Rotation paths and how fast each direction turns (degrees per step):
Each turn is a multiple of 5 degrees from 10 to 175, or 0.
Each row of a path follows its step; steps can be skipped.
Path 1:
step 0: [ 1.05 -2.84  0.63  2.13 -0.69  0.25  2.08 -0.40  1.31  0.55 -2.05 -0.99
  0.03  2.29  1.95 -2.95  0.90 -1.31 -0.57 -2.70  1.14 -0.27 -2.31 -0.58
 -0.67 -2.52 -0.25 -0.01 -0.41  1.65  0.63 -2.04  2.66  0.57 -2.61  0.52
 -0.46 -1.80  1.22 -1.21 -1.21 -2.70 -0.16  1.00 -1.57 -0.91]
step 2: [ 2.28 -2.11  0.37  0.50 -2.79  3.05 -0.40  1.74 -2.74 -0.24 -0.91  1.14
 -0.66  2.33 -0.02 -1.76 -0.07 -0.43 -2.31  1.20 -0.64  0.46 -2.01 -0.15
 -0.20  0.18 -1.79 -0.23  0.70  0.05  1.86  1.46 -1.24 -2.52 -2.98  3.05
 -0.50  0.08  1.18  0.01 -0.43 -2.70 -1.49 -0.46 -0.57  1.42]
step 3: [ 3.56 -3.15  0.60  0.04 -3.25  1.09 -0.09  1.18  1.43  0.80  0.45  0.61
 -0.58  0.23  1.13  1.81 -0.28  0.19 -1.82 -0.74  0.36  0.74  0.84 -0.19
 -2.88 -1.73  0.52 -0.12 -0.04  2.48 -1.57  0.98  0.59 -0.29 -3.71  2.59
  0.39 -2.58  0.73  0.88 -0.13 -1.56  0.59  1.72  1.45  0.48]
step 5: [ 1.92  0.59  1.36  2.78 -0.57 -0.53 -2.11  1.22 -0.35  1.13  0.74 -0.29
 -0.48 -0.63 -0.88 -0.85 -2.66 -0.25 -1.73 -1.35 -1.20  0.79 -0.13 -0.67
 -0.02 -2.33 -1.59 -0.54 -1.70 -0.09  1.47  1.13  0.91 -1.18 -2.17  1.95
 -1.00 -1.30  4.55  2.67 -3.80  0.78 -1.25 -0.94  0.38  0.64]
step 6: [ 2.65 -1.31  2.49  2.68 -0.53 -0.95 -2.42  0.73 -0.16 -0.10  0.99  3.63
 -1.89  0.95  1.95 -1.87 -2.62  1.20 -1.75  0.74 -1.59 -0.04 -1.52 -0.48
  0.20 -0.18  1.70  1.18 -2.16 -0.53 -1.73  2.21  0.49  0.22 -1.58  0.56
 -0.12 -0.58  0.80  0.57 -0.33  0.63  0.70  1.64  1.00  3.32]
step 7: [ 2.29  1.47  1.34 -0.11 -1.82 -0.64 -1.43  3.03 -0.72 -1.48  1.14 -1.18
  0.73  0.11  0.08 -1.18 -1.63  0.31 -3.01  0.18 -1.71  1.28 -1.83  2.67
 -1.27 -1.93  0.90  2.21 -2.17 -0.09 -2.95 -2.07  1.64 -1.63 -1.41  0.23
 -1.91  0.75  1.23 -1.04 -0.76 -0.88  0.58  2.34  1.54  0.02]
step 9: [ 1.91  0.84 -0.62 -0.87 -0.86 -1.39 -2.29  0.78  1.57  0.33 -3.46  1.38
  0.71  2.66 -0.16 -2.44 -3.27  0.41 -0.27  0.74  1.28 -0.79 -1.34  2.79
  1.22 -1.63  2.37  1.83  0.30 -1.60 -0.41  1.56  0.81  0.29  0.59  1.69
 -0.83 -0.44  3.28  2.12  0.29  0.76 -0.81  0.04  1.50 -0.11]
step 10: [ 2.70 -1.39  0.50  0.66 -1.51 -2.45 -2.88  2.26 -1.88 -0.19  0.01 -1.15
 -0.36  0.47 -0.15 -3.75 -1.33 -0.26  1.45  1.38  1.41  1.31 -2.18  1.30
 -2.11  0.03 -1.53  0.78  2.13 -1.88 -0.89  2.24 -0.24 -1.85  1.10  2.26
 -3.03 -0.42  0.14 -0.29  0.94 -0.69 -0.45  1.23  1.33  0.13]
step 11: [ 0.92 -2.42  1.98 -0.23  0.37 -3.25 -0.32 -0.12  1.55 -0.43 -0.83 -1.03
  0.34  1.93  1.72 -2.08  2.53  0.12 -0.31 -0.21 -1.03  1.53  0.58  1.41
 -1.31 -3.96  1.39 -0.98  1.59 -0.11 -2.74  1.21  1.42 -1.43 -0.65  1.40
 -1.62 -1.00  1.03  0.86  2.04 -1.70 -0.66  0.75  2.88 -0.52]
step 12: [ 0.10  0.43  2.42  0.27 -0.74 -2.67  0.89 -0.48  1.28 -1.12 -2.32  1.78
  0.06  0.19 -0.36 -1.16  1.17  2.76  0.59 -1.80  1.57 -0.94  0.78  3.25
 -2.72  0.32  0.41  1.04  0.65 -2.30 -0.74 -0.62  0.58 -2.31  0.60  0.04
 -3.03  0.17  2.41  3.20 -0.91 -2.55 -1.39  0.12  0.77  0.24]
step 13: [ 1.68 -0.43  1.62  2.54 -0.88  0.32 -0.08  0.85  0.44  0.24  1.50  0.39
  1.69 -0.48 -0.71 -2.85  0.44  1.29  1.03 -0.83  1.48  0.77 -0.05  1.31
  2.84 -1.05 -1.36  0.45  0.53 -0.46  0.65  2.11  1.56 -1.04  0.54  1.02
 -2.82  0.03  3.13  2.45  2.38 -3.08 -2.86 -1.68 -0.35  1.31]
[ 0.40 -0.78 -0.53 -0.49 -0.58 -0.21  0.13 -0.21  0.16  0.17 -1.13 -0.16
 -0.25  0.13 -0.49 -0.14  0.89 -0.01  0.19  0.00 -0.08 -0.27  0.30  0.55
 -0.11  0.16 -0.09 -0.44  1.12  0.00  0.45  0.22 -0.92 -0.47 -0.20  0.72
 -0.20 -0.80 -0.74  0.04  0.14 -0.57 -0.83 -0.17  0.69 -0.31]
40
[-0.54 -0.28 -0.55  0.09  0.94  0.28 -0.33 -0.02 -0.16 -0.21 -0.05  0.28
 -0.92  0.16 -0.13  0.38  0.22 -0.29  0.84 -0.51  0.63  0.71  0.00 -0.37
  0.34 -0.46  0.58  0.39  0.50 -0.69 -0.46 -0.51 -0.27 -0.19 -0.24  0.41
 -0.70  0.42  0.41  0.42  0.71 -0.85 -0.10  0.70 -0.76 -0.44]
25
[ 0.28  0.04 -0.83 -1.03 -0.31  0.60  0.15  0.30 -0.53  0.38 -0.01 -0.02
  0.53  0.43  0.14  0.35 -0.71  0.21  0.10  0.55  0.66  0.62  0.49 -0.14
 -1.15 -0.17 -0.17  0.00  0.60 -0.06  0.04  0.64 -0.11  0.89  0.18  0.70
  0.42  0.13  0.73  0.07  0.57  0.61  0.42 -0.25 -0.11 -0.64]
60
[-0.53 -0.31 -0.47  0.37 -0.04 -0.16  0.25  0.05 -0.21 -1.13  0.43 -0.93
 -0.12  0.27  0.99  0.19  0.01 -0.09 -0.34  0.34  0.60 -0.61 -0.17  0.36
  0.19  0.32 -0.39 -0.24 -0.19  0.33 -1.06  0.38 -1.27 -0.20 -0.76  0.22
 -0.36  0.08  0.32  0.10  0.38  0.87 -0.30  0.11  0.12  0.45]
90
[-0.01  0.07 -0.46 -0.77  0.01 -0.07  0.09  1.38 -0.09  0.00 -0.04 -0.32
 -0.18  0.61 -0.43  0.08 -0.02  0.06  0.66 -0.83 -0.65 -0.05  0.02  0.02
  0.17  0.25 -1.94  0.15 -0.21 -0.71 -0.02 -0.07  0.07 -0.21 -0.21 -0.68
 -0.05  0.02  0.55 -0.50  0.06 -0.30  0.01  0.00  0.13  0.57]
135
[-0.21  0.27  0.08 -0.56  0.54 -0.67  0.26  0.41  0.12 -0.39  0.09  0.46
  0.45 -0.37  0.33 -0.41  1.07 -0.56  0.31  0.21  0.49 -0.64 -0.59 -0.17
 -0.41  0.90 -0.13  0.07  0.22  0.28 -0.15  0.29  1.31 -0.07  0.05 -0.12
 -0.28  0.02  0.10  0.54  1.03 -0.06 -0.52 -0.97 -0.22 -0.49]
20
Path 2:
step 0: [ 1.12  0.42 -2.33 -0.64 -0.31  0.15  1.81  0.93  0.90 -1.27  2.73 -1.02
  1.16  0.01  0.00  1.19  1.42 -0.09  1.87 -0.56 -1.35  1.48 -2.21  1.14
  2.91 -0.01 -4.86 -2.09 -0.94  0.28 -0.27  0.45  1.41  1.68  1.51 -1.21
  0.01 -1.70 -0.99  0.54 -2.21  1.48 -0.05 -0.12 -1.33  4.13]
step 1: [-0.35  2.29 -0.87  0.20  1.82  1.89  1.53 -1.14 -1.46  2.21 -0.94 -1.38
  2.12 -1.48 -0.32 -0.18 -0.35 -0.48  0.43  1.58 -3.46  2.29  0.02 -0.45
  2.55  0.50  0.57  0.55 -1.87 -0.70 -0.20  0.40  2.08  0.98 -0.45  0.07
  1.77 -0.99  2.29  0.61 -3.40  0.42 -1.14 -0.51  0.94  4.86]
step 2: [ 0.58  0.34 -1.32  0.86  0.58  1.40  0.81 -1.50 -0.74  0.11  1.79 -0.92
  2.24  1.75 -1.39  1.11  0.82 -0.03  0.12  3.50  1.51  0.15 -0.64 -1.06
  0.30  0.42 -1.91  2.04 -0.76 -1.09 -0.70  2.65  3.93  1.80 -2.73 -0.63
  0.74 -3.33 -0.52 -1.37  0.77 -2.44 -2.15  0.54  0.96  2.62]
step 3: [ 1.26  1.20  0.29 -1.29  1.31  0.11  1.91 -0.68 -0.55  1.29  0.59 -2.15
 -0.44 -0.98  2.80  0.26 -2.91  0.89  1.71  2.05  2.17  0.41  0.96  0.90
  1.95  0.41 -3.17  2.40 -0.69 -2.12  2.04  2.51  0.53  0.89  0.38  1.79
  0.15 -0.69 -0.81  0.25  2.44  1.32 -1.24 -0.73  1.48  3.79]
step 5: [ 1.63  0.35 -1.64 -0.29  1.92  1.15 -0.41 -0.93  0.76 -1.83 -1.93 -1.84
  1.57 -2.12 -0.10 -1.56  2.58  0.91  1.17 -2.20 -0.61  1.13  0.66  1.08
  0.46 -0.07 -1.12  1.58  0.05  0.24  0.09 -1.52 -0.74  3.03 -1.16  1.78
  0.67 -3.09 -0.84 -0.47  0.27  0.73 -3.43 -0.79  3.28  3.58]
step 6: [-2.19 -1.53 -2.00 -1.65  2.35  0.45 -0.50  0.36 -0.60 -2.29 -0.61 -2.45
 -1.44 -1.12 -1.57  1.90  0.44  1.21  2.08 -1.20  1.98  1.79  2.00  1.01
  1.48  2.47  0.52  2.29 -1.26 -2.56 -1.54 -0.20  2.60  2.00 -1.41 -0.68
  0.15 -1.35  2.56 -0.82  0.50 -0.48 -0.19  0.29  1.32  2.48]
step 8: [ 0.10  2.11 -1.09 -0.05 -0.14  2.26  1.26  0.96 -1.39  0.33  1.34 -3.32
 -0.98 -2.64  1.70 -0.92 -0.36  0.13  2.90 -0.86  0.19 -0.81 -1.88  1.46
  3.16 -0.70 -0.34 -2.88 -3.47 -0.21 -0.93 -0.06  0.24  1.39 -0.94  0.14
 -1.78  0.09  1.99 -2.66 -1.34 -0.61 -0.97  0.62  0.95  2.74]
step 9: [ 0.79 -0.03 -1.61 -0.48  1.08  0.83  4.15 -0.39 -1.83 -3.27 -1.36 -1.41
  2.26 -0.75 -1.05 -0.58  0.58  0.21 -1.25  1.10 -1.16 -2.33 -0.20  0.99
  0.39 -1.39 -1.93 -0.65 -2.14 -0.24 -0.25 -0.51  1.03 -0.52 -2.71 -2.64
  1.00 -2.02  1.38 -1.38 -0.74 -0.38 -0.11  1.32  0.88  4.53]
step 10: [ 1.23  0.37 -0.71  0.48  0.94  1.36  1.95  1.06 -0.64 -0.09 -0.41 -4.28
  3.69 -1.12  0.51 -0.32 -1.27 -0.81  0.41  2.35 -0.30 -0.26  2.88 -0.65
  0.32  1.33 -0.24  1.11  0.34 -3.61  1.60  0.79 -0.14  2.26 -2.60  0.70
  0.55 -0.13  3.20 -2.18  1.38 -0.67 -1.82  1.73  0.02  1.08]
step 12: [ 2.81 -1.85 -1.93 -0.14  0.42 -0.38  0.97  2.12 -1.87  0.00  0.05 -3.02
 -0.84  0.27  3.69  0.45  0.21  0.77 -0.19 -0.41 -0.96  0.12 -0.55  0.97
  1.52 -0.47 -0.26 -0.33 -2.46 -1.82  0.77 -1.24 -3.29  1.53 -0.01  1.49
  3.47 -0.97 -0.45 -0.37  0.15  2.32 -1.28  0.69  3.46  1.96]
step 13: [ 1.32 -0.21 -2.21 -0.16  1.81 -0.64 -1.71  2.79 -1.05 -3.12  1.41 -2.38
 -0.08  0.42 -2.56  0.63  1.70 -0.72 -2.13 -2.33 -0.76 -0.15 -0.88  0.51
  1.75 -0.15 -0.70  0.19 -0.86 -0.33 -0.11 -0.70  0.54  2.28 -1.28  3.72
  1.34 -1.13  3.27 -0.95 -0.84 -1.04  0.43  1.29  1.38  3.11]
[-0.05  0.40  0.34  0.21 -0.60 -0.55 -0.24 -0.04 -0.28  0.06 -0.48  0.47
  0.08 -0.86 -1.33 -0.13 -0.67  0.72 -0.39 -0.70 -0.38 -0.62  0.46 -0.55
  0.56 -0.75 -0.19  0.42 -0.30  0.64  0.49  0.28 -0.11 -0.43  0.39  0.31
  0.45 -0.40  0.14  0.30  0.75 -0.02 -0.33 -0.18 -0.17  0.80]
175
[-0.15  0.78 -0.72  0.62  0.40 -0.74  0.00 -0.76  0.50  0.43  0.14 -0.89
  0.63 -0.66  0.66  0.66 -0.46 -0.37  0.62 -0.46 -0.34 -0.33  0.11 -0.28
 -0.42  0.41  0.14 -0.03  0.01  0.00  0.65 -0.30 -0.52 -0.02  0.30  0.27
 -0.12  0.93 -0.30  0.52  0.14  0.54 -0.87  0.26  0.52  0.03]
155
[ 0.45 -0.10 -0.98 -0.37 -0.54  0.48 -0.33 -0.16 -0.26 -0.06  0.16  0.55
  0.50  0.52 -0.13 -0.06 -0.13  0.38  0.04 -0.07 -0.98 -0.54  0.07  0.56
  0.17  0.26 -0.15 -0.05  0.01  0.55  0.67  0.52  0.35  1.18 -0.20  0.77
 -0.33  0.00 -0.13 -0.62  0.24 -0.20 -0.88  0.08 -0.24 -1.26]
135
[-0.31 -0.67  0.01  0.00 -0.33  0.07 -0.46 -0.08  0.52  0.35 -0.94 -0.58
  0.47  0.16 -0.29  0.47 -0.16  0.85  0.11  0.51  0.08  0.50  1.00 -0.83
 -0.59 -0.08  0.65  0.84  0.43 -0.11  0.11  0.06  0.66  0.52 -0.42 -0.55
 -0.38 -0.20  0.03  0.44 -0.82 -0.59 -0.41  0.68 -0.27  0.10]
85
[-0.90  0.31 -0.01 -0.64 -0.28 -0.49 -0.51  0.17  0.23  0.24 -0.81  0.14
 -0.94  0.32 -0.15 -0.43  0.39 -0.98  0.11  0.16  0.59 -0.57  0.32  0.24
  0.44 -0.69 -0.85 -0.73  0.21 -0.56  0.45 -0.17  0.60  0.76  0.08 -0.36
 -0.31  0.37 -0.38  0.15 -0.06  0.33 -0.87  0.19  0.04  0.36]
130
[ 0.22 -0.78  0.13  0.13 -1.06  0.37 -0.06  0.11  0.53 -0.01  0.08 -0.21
 -0.50  0.23  1.27  0.04 -0.39  0.55 -0.13 -0.53 -0.36 -0.01 -0.71  0.07
  0.62 -0.77 -0.08 -0.26 -0.54  0.65  0.34 -0.03 -0.70  0.17 -0.13  0.16
 -0.61  0.44 -0.48  0.36 -0.95  0.13  0.22  0.11 -0.42  0.92]
90
